In the data rows, the value 50 means zero.
Here are some points, one per row:
array([51, 52, 46, 58, 25, 42, 42, 59, 46, 61, 63, 32, 45, 48, 62, 55, 63, 49, 57, 68, 64, 51, 37, 54])
array([48, 59, 56, 38, 60, 64, 56, 51, 28, 52, 35, 50, 35, 47, 47, 50, 40, 46, 56, 54, 35, 63, 47, 26])
array([45, 54, 47, 38, 31, 52, 34, 59, 62, 43, 43, 27, 62, 37, 51, 65, 43, 48, 40, 46, 46, 35, 53, 50])
array([66, 51, 49, 50, 61, 55, 50, 54, 55, 44, 52, 40, 37, 55, 39, 54, 45, 70, 44, 44, 44, 55, 46, 65])
array([52, 49, 64, 70, 41, 46, 30, 57, 45, 42, 43, 36, 54, 48, 46, 46, 55, 64, 40, 60, 51, 54, 50, 52])
array([39, 59, 43, 28, 55, 33, 57, 59, 62, 49, 55, 74, 35, 41, 62, 35, 63, 50, 37, 48, 46, 39, 41, 60])
array([51, 46, 51, 41, 40, 50, 43, 56, 53, 51, 61, 53, 48, 53, 57, 68, 50, 35, 57, 50, 42, 42, 62, 39])
array([25, 50, 49, 55, 53, 49, 51, 51, 50, 49, 57, 51, 44, 45, 65, 38, 48, 40, 53, 50, 47, 53, 46, 38])
array([61, 60, 67, 67, 60, 79, 36, 54, 67, 66, 65, 46, 44, 49, 65, 46, 43, 68, 62, 42, 51, 30, 28, 65])
array([58, 46, 55, 47, 31, 35, 42, 56, 46, 53, 51, 57, 58, 50, 60, 52, 58, 50, 61, 67, 61, 34, 45, 42])
array([48, 46, 39, 63, 50, 46, 54, 27, 52, 54, 71, 61, 38, 66, 57, 50, 49, 52, 49, 55, 56, 51, 56, 67])
array([44, 62, 45, 49, 56, 48, 44, 45, 34, 48, 58, 60, 61, 41, 52, 35, 41, 47, 73, 40, 52, 54, 40, 68])
array([32, 51, 40, 50, 64, 55, 58, 76, 35, 73, 35, 44, 64, 53, 64, 48, 47, 51, 51, 56, 43, 45, 29, 60])
array([47, 60, 36, 34, 39, 53, 58, 53, 42, 57, 44, 51, 52, 55, 52, 49, 37, 47, 67, 60, 33, 66, 51, 34])
array([43, 53, 39, 58, 48, 57, 53, 34, 57, 57, 49, 53, 45, 61, 50, 35, 45, 43, 51, 36, 60, 56, 57, 49])
array([38, 60, 56, 56, 53, 59, 49, 45, 52, 52, 50, 65, 53, 49, 49, 62, 64, 34, 40, 44, 33, 53, 56, 41])
array([55, 44, 49, 45, 48, 74, 52, 29, 47, 38, 56, 52, 44, 80, 59, 39, 50, 34, 47, 34, 64, 69, 53, 40])
array([53, 41, 24, 37, 48, 38, 58, 54, 54, 42, 51, 53, 47, 57, 50, 63, 47, 57, 45, 52, 55, 63, 31, 41])
array([59, 57, 48, 70, 43, 50, 35, 66, 63, 49, 46, 56, 53, 58, 38, 55, 31, 52, 36, 54, 69, 41, 55, 47])
array([54, 50, 37, 55, 61, 60, 46, 41, 49, 47, 57, 59, 55, 47, 50, 38, 45, 38, 36, 60, 27, 42, 64, 38])
array([67, 61, 58, 51, 53, 49, 53, 50, 60, 56, 46, 21, 53, 63, 44, 36, 52, 53, 47, 52, 51, 39, 53, 36])
array([45, 59, 48, 45, 36, 63, 56, 63, 53, 58, 61, 42, 59, 39, 43, 45, 57, 60, 49, 62, 47, 40, 50, 49])
array([58, 61, 38, 30, 32, 49, 61, 48, 58, 40, 37, 28, 38, 46, 51, 49, 63, 53, 52, 48, 59, 65, 52, 44])
array([44, 48, 57, 63, 49, 71, 40, 57, 45, 44, 59, 33, 40, 44, 40, 60, 40, 57, 55, 23, 48, 36, 59, 60])
array([65, 40, 57, 64, 35, 50, 59, 62, 47, 50, 59, 47, 41, 42, 44, 47, 42, 73, 39, 33, 51, 21, 22, 51])
array([55, 54, 66, 70, 40, 47, 47, 43, 66, 28, 43, 38, 46, 40, 59, 33, 34, 52, 44, 49, 62, 55, 46, 43])
array([46, 39, 59, 40, 65, 49, 66, 52, 39, 44, 53, 55, 49, 36, 47, 41, 58, 43, 50, 48, 51, 55, 69, 51])
array([58, 56, 53, 61, 52, 28, 57, 54, 47, 57, 59, 47, 32, 49, 52, 49, 48, 52, 52, 60, 53, 59, 39, 32])
array([50, 37, 29, 55, 45, 59, 73, 36, 55, 61, 59, 44, 37, 52, 26, 60, 57, 28, 55, 41, 44, 55, 38, 61])
array([54, 46, 59, 46, 63, 47, 57, 46, 58, 41, 35, 41, 58, 41, 49, 61, 64, 51, 54, 54, 52, 40, 27, 53])
array([28, 57, 32, 60, 65, 55, 63, 51, 42, 53, 45, 56, 56, 63, 57, 72, 65, 69, 33, 43, 31, 67, 62, 29])
array([52, 54, 55, 50, 45, 37, 45, 74, 61, 52, 35, 63, 51, 47, 43, 48, 64, 41, 40, 54, 40, 49, 52, 54])
array([67, 54, 49, 59, 45, 69, 43, 39, 41, 67, 51, 62, 69, 60, 45, 38, 33, 36, 48, 58, 61, 47, 44, 72])
array([51, 45, 53, 32, 52, 69, 38, 21, 48, 66, 62, 59, 49, 48, 27, 48, 53, 62, 39, 48, 64, 54, 55, 54])
array([58, 37, 42, 60, 47, 44, 44, 59, 70, 40, 55, 35, 55, 38, 46, 47, 65, 58, 52, 53, 46, 44, 61, 62])
array([57, 48, 39, 44, 58, 55, 54, 35, 67, 56, 55, 50, 58, 64, 59, 53, 49, 34, 71, 37, 51, 56, 76, 40])
array([31, 40, 24, 53, 56, 30, 56, 71, 36, 48, 41, 36, 49, 38, 19, 56, 47, 53, 51, 50, 73, 51, 42, 56])
array([49, 57, 49, 54, 43, 46, 53, 61, 43, 38, 69, 53, 55, 37, 61, 44, 58, 40, 47, 74, 67, 39, 59, 48])
array([64, 46, 44, 53, 31, 42, 51, 50, 50, 49, 46, 16, 59, 46, 49, 48, 52, 45, 42, 65, 47, 56, 48, 50])
array([39, 40, 44, 43, 51, 40, 40, 39, 46, 63, 42, 39, 39, 47, 43, 39, 65, 59, 68, 57, 53, 56, 39, 62])
array([47, 64, 49, 49, 59, 41, 58, 48, 50, 42, 48, 67, 34, 39, 53, 70, 51, 56, 52, 60, 45, 44, 49, 44])
array([35, 55, 49, 56, 65, 68, 52, 50, 25, 24, 28, 52, 42, 54, 43, 59, 62, 56, 51, 51, 10, 47, 63, 28])
array([30, 36, 52, 41, 41, 36, 36, 67, 40, 45, 49, 51, 54, 61, 48, 55, 47, 53, 38, 55, 31, 64, 32, 45])
array([27, 42, 71, 55, 52, 38, 62, 59, 51, 66, 52, 66, 39, 41, 60, 50, 40, 45, 36, 59, 51, 50, 48, 51])
array([57, 64, 45, 55, 44, 55, 32, 27, 64, 51, 50, 61, 52, 77, 60, 27, 49, 55, 69, 41, 42, 51, 48, 69])
array([47, 44, 55, 55, 45, 41, 52, 64, 60, 46, 46, 48, 57, 47, 46, 31, 37, 59, 44, 57, 45, 44, 46, 41])
array([53, 36, 48, 37, 51, 49, 58, 60, 39, 46, 52, 53, 44, 47, 54, 54, 52, 64, 52, 40, 30, 53, 64, 33])
array([61, 56, 61, 64, 36, 42, 64, 42, 59, 57, 33, 46, 49, 42, 41, 64, 42, 62, 45, 31, 48, 51, 57, 61])
array([71, 44, 57, 55, 57, 64, 31, 54, 47, 46, 50, 43, 49, 48, 43, 44, 61, 68, 36, 58, 59, 46, 57, 45])
array([40, 38, 47, 56, 53, 35, 60, 26, 60, 70, 38, 50, 49, 58, 36, 47, 48, 50, 59, 40, 58, 41, 59, 66])
array([56, 51, 27, 58, 64, 40, 43, 53, 29, 42, 56, 42, 57, 69, 79, 38, 65, 54, 51, 50, 34, 62, 29, 46])
array([59, 44, 75, 59, 57, 58, 37, 54, 44, 53, 48, 45, 40, 38, 66, 57, 40, 70, 53, 29, 56, 21, 43, 67])
array([63, 72, 54, 46, 42, 39, 47, 26, 41, 65, 75, 54, 65, 58, 47, 23, 48, 54, 58, 36, 52, 53, 43, 46])
array([49, 66, 37, 37, 53, 48, 40, 35, 54, 43, 54, 22, 55, 42, 49, 65, 54, 46, 33, 47, 56, 42, 53, 42])
array([48, 58, 59, 57, 63, 48, 59, 57, 37, 36, 46, 64, 56, 47, 57, 68, 59, 46, 41, 55, 35, 65, 63, 53])
array([32, 35, 59, 38, 47, 61, 47, 47, 53, 54, 57, 79, 50, 38, 73, 57, 37, 45, 51, 53, 60, 57, 68, 53])
array([47, 46, 42, 59, 60, 33, 40, 28, 46, 41, 52, 51, 60, 38, 41, 52, 63, 33, 66, 41, 39, 69, 50, 41])
array([65, 40, 50, 56, 36, 41, 60, 49, 43, 55, 36, 41, 49, 36, 49, 53, 54, 50, 40, 51, 40, 54, 55, 56])
array([38, 64, 46, 52, 47, 47, 44, 58, 47, 62, 38, 73, 49, 38, 53, 35, 50, 54, 43, 37, 66, 41, 37, 49])
array([64, 61, 68, 42, 72, 72, 52, 41, 77, 30, 46, 33, 48, 43, 47, 61, 52, 46, 34, 50, 42, 65, 59, 58])
array([50, 69, 68, 50, 41, 54, 59, 46, 54, 51, 78, 53, 71, 71, 44, 30, 49, 49, 63, 34, 52, 67, 56, 63])
array([39, 54, 55, 43, 35, 49, 57, 53, 53, 41, 49, 62, 56, 58, 40, 59, 43, 47, 59, 75, 57, 39, 60, 43])
array([47, 47, 62, 44, 66, 63, 64, 62, 47, 27, 34, 66, 62, 58, 65, 59, 50, 61, 56, 45, 31, 58, 60, 40])
array([57, 48, 65, 23, 44, 44, 58, 61, 58, 58, 45, 57, 24, 50, 21, 65, 61, 11, 47, 42, 78, 62, 89, 75])
array([60, 52, 43, 51, 48, 53, 50, 33, 42, 53, 51, 57, 70, 62, 81, 34, 26, 49, 53, 59, 58, 55, 45, 63])
array([63, 52, 73, 50, 49, 40, 48, 42, 51, 43, 52, 27, 58, 59, 46, 63, 52, 72, 35, 55, 52, 46, 56, 59])
array([53, 31, 46, 51, 44, 62, 50, 70, 66, 50, 57, 70, 53, 29, 49, 50, 50, 59, 59, 61, 59, 68, 55, 39])
array([48, 68, 53, 49, 55, 60, 47, 48, 60, 50, 40, 51, 44, 48, 57, 63, 58, 42, 49, 51, 54, 59, 52, 39])
array([48, 33, 57, 54, 71, 53, 63, 61, 39, 64, 44, 55, 61, 42, 47, 68, 67, 41, 45, 37, 53, 49, 43, 28])
array([51, 57, 57, 64, 30, 37, 30, 63, 58, 43, 52, 23, 49, 57, 53, 51, 60, 58, 58, 60, 56, 47, 52, 42])
array([61, 40, 51, 30, 57, 39, 42, 30, 64, 58, 62, 48, 56, 69, 45, 55, 40, 38, 48, 31, 58, 57, 54, 56])
array([37, 40, 62, 49, 64, 55, 63, 47, 65, 47, 39, 37, 50, 59, 36, 45, 53, 66, 62, 52, 48, 37, 40, 49])
array([35, 32, 46, 40, 56, 45, 56, 38, 57, 30, 56, 28, 44, 56, 24, 51, 53, 44, 44, 57, 46, 45, 44, 49])
array([50, 54, 48, 54, 53, 46, 52, 43, 48, 51, 45, 62, 56, 49, 42, 53, 36, 47, 60, 37, 55, 59, 37, 67])
array([55, 65, 43, 52, 66, 37, 56, 58, 46, 51, 61, 47, 45, 39, 50, 53, 31, 48, 46, 72, 46, 44, 60, 48])
array([53, 50, 51, 49, 44, 68, 40, 33, 37, 62, 57, 61, 53, 52, 58, 38, 32, 45, 51, 46, 41, 61, 40, 69])
array([47, 45, 48, 42, 60, 49, 45, 43, 30, 62, 46, 60, 38, 48, 57, 35, 47, 31, 63, 43, 50, 47, 54, 42])
array([49, 49, 43, 43, 62, 38, 36, 69, 46, 56, 40, 70, 45, 56, 43, 55, 53, 61, 62, 64, 59, 43, 45, 45])
array([48, 45, 41, 44, 41, 56, 67, 36, 30, 43, 45, 77, 60, 46, 58, 55, 60, 52, 60, 56, 62, 40, 43, 59])
array([47, 32, 44, 48, 52, 49, 50, 59, 53, 62, 31, 70, 47, 45, 55, 61, 41, 36, 40, 55, 49, 35, 72, 43])
array([63, 44, 49, 47, 41, 46, 36, 58, 53, 49, 57, 62, 46, 49, 54, 41, 42, 33, 54, 54, 54, 41, 29, 56])
array([45, 45, 52, 54, 44, 57, 55, 63, 49, 38, 53, 36, 46, 62, 52, 50, 53, 50, 43, 44, 54, 45, 52, 48])
These points spread out most along one direction. Take the direction at right angles to it along which they spread out most. Then take the direction at right angles to both along which they spread out most. Go by this last direction. For each point below, how far along it does it lie, from 0 to 99? The average is 50, and the first point in the table lies past the average. One standard deviation of the points above along it is 16.
array([46, 39, 59, 40, 65, 49, 66, 52, 39, 44, 53, 55, 49, 36, 47, 41, 58, 43, 50, 48, 51, 55, 69, 51]) 40
array([32, 35, 59, 38, 47, 61, 47, 47, 53, 54, 57, 79, 50, 38, 73, 57, 37, 45, 51, 53, 60, 57, 68, 53]) 56
array([57, 64, 45, 55, 44, 55, 32, 27, 64, 51, 50, 61, 52, 77, 60, 27, 49, 55, 69, 41, 42, 51, 48, 69]) 54
array([50, 69, 68, 50, 41, 54, 59, 46, 54, 51, 78, 53, 71, 71, 44, 30, 49, 49, 63, 34, 52, 67, 56, 63]) 41
array([25, 50, 49, 55, 53, 49, 51, 51, 50, 49, 57, 51, 44, 45, 65, 38, 48, 40, 53, 50, 47, 53, 46, 38]) 65
array([49, 49, 43, 43, 62, 38, 36, 69, 46, 56, 40, 70, 45, 56, 43, 55, 53, 61, 62, 64, 59, 43, 45, 45]) 71
array([45, 59, 48, 45, 36, 63, 56, 63, 53, 58, 61, 42, 59, 39, 43, 45, 57, 60, 49, 62, 47, 40, 50, 49]) 56
array([60, 52, 43, 51, 48, 53, 50, 33, 42, 53, 51, 57, 70, 62, 81, 34, 26, 49, 53, 59, 58, 55, 45, 63]) 73
array([35, 55, 49, 56, 65, 68, 52, 50, 25, 24, 28, 52, 42, 54, 43, 59, 62, 56, 51, 51, 10, 47, 63, 28]) 52
array([31, 40, 24, 53, 56, 30, 56, 71, 36, 48, 41, 36, 49, 38, 19, 56, 47, 53, 51, 50, 73, 51, 42, 56]) 51
array([51, 57, 57, 64, 30, 37, 30, 63, 58, 43, 52, 23, 49, 57, 53, 51, 60, 58, 58, 60, 56, 47, 52, 42]) 50
array([48, 58, 59, 57, 63, 48, 59, 57, 37, 36, 46, 64, 56, 47, 57, 68, 59, 46, 41, 55, 35, 65, 63, 53]) 50
array([56, 51, 27, 58, 64, 40, 43, 53, 29, 42, 56, 42, 57, 69, 79, 38, 65, 54, 51, 50, 34, 62, 29, 46]) 82
array([47, 47, 62, 44, 66, 63, 64, 62, 47, 27, 34, 66, 62, 58, 65, 59, 50, 61, 56, 45, 31, 58, 60, 40]) 57
